(in the rows, 128 means zero)
The rows of X fall into 3 groups, and each row is roughly a mix of its group's hidden directions; one row fits no group.
X (103 x 10):
[[124 114 179 148 155 133 100  88 159 148]
 [ 98 167  75 131 131 164 130 152 118 106]
 [163 120 105 104 108 107 152 152  81 162]
 [114 128 122 109 148 202 160 114 123 127]
 [129 101 148 136 160  90 134  83 134 173]
 [122 140  88 119 115 160 120 119  66 155]
 [108 154 129 142 118 172 121 141 157  70]
 [128 124 100 111 118 162 115 114  75 175]
 [144 102 162  86 144 127 152  90 167 124]
 [126 111 152 152 136  92 129 112 194 111]
 [107 151 165 175  96 108 132 120 166 141]
 [103 142 170 181 119 145 118 138 170 128]
 [129 150 103  99 120 160 130 140  62 140]
 [117 110 163 107 146 112 141 124 189  96]
 [123 115 107 150 139 113  62 123 169 116]
 [101 109  90 133  89 137 128  85  87 123]
 [139 129 125 172 113  64 114 137 153 107]
 [106 108  99 139  91 135 127  76  88 141]
 [114 135 115 132 180 183 125 121 112 164]
 [127  89  87 102 158 132  91 146 141  95]
 [114 170 161 150 103 146 184 125 117 127]
 [151  94  84  94 113 102 161 137  98 131]
 [123 110  81 115 165 137 112 119 160  81]
 [116 121 129 104 138 197 152  98 107 144]
 [111 127 130 164 118  94  85 130 182 120]
 [139  99 158  88 126  87 125  86 156 134]
 [159 112 109 107 131 137 115 133  90 191]
 [144 154 142 115 100  73 143 132  95 163]
 [143 119 122 103 117 157 121 115  71 176]
 [116 120 137 122 171 175 161 148 153  92]
 [155  78 117  98 112  83 155 132 111 143]
 [126 116  87 112  93 109 162 144 134  76]
 [127  93  79  87 140 142  95 125 119  97]
 [110 151 174 135  94  91 124 173 128 139]
 [155 150 173 139 166 129 137 164 167 131]
 [131 143 134 143 151 133 155 161 175  76]
 [140 130 155 147 155 133 158 141 188  96]
 [127 107 155 115 129  99  82 127 134 186]
 [124  96  80 110 158 145  98 126 146  88]
 [155 150 144 125 110 123 157 113  74 171]
 [147 137 147  67 130  97 101 139 102 155]
 [140 140 141 136  75  98 145 138 156  80]
 [118 125 115 107 130 192 145  99  91 150]
 [137 144  82 125  94 111 131 129  71 104]
 [115 113  85 111 107 145 154  77 112  98]
 [113 108 158 144 179 136 115  82 153 146]
 [136 162 174 172 113 113 151 146 120 161]
 [145 115 131 104 140 103 113 145  75 178]
 [ 93 159 114 141 133 158 150 148 144  72]
 [113 132 174 155 149 134 100  90 171 122]
 [115 122 170 154 161 154 111  89 167 131]
 [138 162 102 131  90 151 170 161 127  97]
 [149 115 101  92 111 106  95 122  76 150]
 [128 127  63 108 110 106 112 124 103  91]
 [103 111 121 136 151 182 127 124 165  85]
 [156  87 151 112 134  94 111 111 111 178]
 [144 150 120 157 170 136 187 151 131 111]
 [120 134 136  90 170 140 169 153 148  88]
 [117 134  87 113 161 150  99 126  88 169]
 [112 120  89 113 151 159 132 107 156  74]
 [153 102 113  71 140 104 105 129  94 153]
 [ 95 169 106 137 155 174  99 146 113 136]
 [122 113 164 134 145  92 113 133 193 127]
 [139 110 199 143 130 108 119 111 159 141]
 [110 131  82 150  85 108  86 128 124 100]
 [137 139 102 127 118 172 130 130  66 159]
 [101 109 116 135 145 133 102 135 188  85]
 [131 149  77 180 113 132 119 157 100 125]
 [127 157 106 134  84 136 152 155 141  74]
 [112 162  85 130 131 161 170 160 108 115]
 [130 142 181 156 112 130 150 103 135 178]
 [168 136 137 112  77 115 107 165  99 146]
 [125 120 163 101 130  85 139 101 166  89]
 [124 133 151 151 141  99 139 148 183  82]
 [132 117  76  93 124 115 139 157  78 137]
 [145 130  93 144  97  65 119 136 122  99]
 [122 127  78 117  82  90 116  98 112 117]
 [158 141 162 123 127 125 149 111  91 185]
 [102 137 133 160  79  85 102 123 160 128]
 [114 135  95 132 174 174 119 108 115 167]
 [ 90 134 112 145 143 128 152 105 165  73]
 [127 144 124 162  89  91  88  95 135 154]
 [111 151 156 157 122 156 125 122 176  82]
 [161 114 108 100 118 142 117 151  83 176]
 [109 159 126 130 120  99  91 182  94 125]
 [108 110 155 128 152 165 103 162 148 175]
 [ 94 137 127 152  76  86 111 124 160 115]
 [ 98 152 111 142 127 163 144 139 155  70]
 [142 105  89 108 129  76  85 148 121 129]
 [102 133 128 153 142 110 131 144 188  84]
 [ 94 142 138 118 107 127 138 101 147  61]
 [132  97  86  92 134 107 136 149  82 151]
 [155 108 193 134 104  95 124 120 152 133]
 [158 138 142 116 126  65 126 137 112 173]
 [102 111  60 102 138 132 142 149 106 114]
 [139 133 167 114 159  96 116 153 184 129]
 [123 106 166  70 144 149 139  94 139 145]
 [131 104  79 117 113  90  76 135 119 120]
 [ 92 165  90 147 151 158 105  99 144 114]
 [104 155 124 178 128 147 152 133 164  87]
 [124 140 177 138 170 160 135 149 169 138]
 [101 114 124 135 153 172 139 136 171  81]
 [128 117 160 144 157 136 146 139 196 110]]
One row of each group comes first, with its name. Which group is each row after those in?
[124 128 111 116 121 183 144  94  80 151]
(29)
[136 151 186 149 121 126 156 113 131 176]
(63)
[155 144  98 107  86 123 139 172  88 130]
(65)

[189 161 100 145 136 135 138 136  97 153]
(29)
[ 95 167 101 143 134 176 133 150 138  93]
(65)
[108 164 111 152 116 127 108 178  83 119]
(29)
[118  91 152 149  95  97 112  82 120 156]
(29)
[157 132 154 149 116 107 134 147  91 186]
(63)
[151 121 139 145 160 152 160 137 189 112]
(29)
[ 92  86 148  86 138 147 129 111 169 125]
(29)
[ 95 132 128 154 148 134 142  91 177  89]
(65)
[121 119  74  95 135 121 125 157  79 145]
(65)
[137 111 109  91 163 177 158 131 103 107]
(63)
[133 144 103 106 144 132 112 154  64 160]
(65)
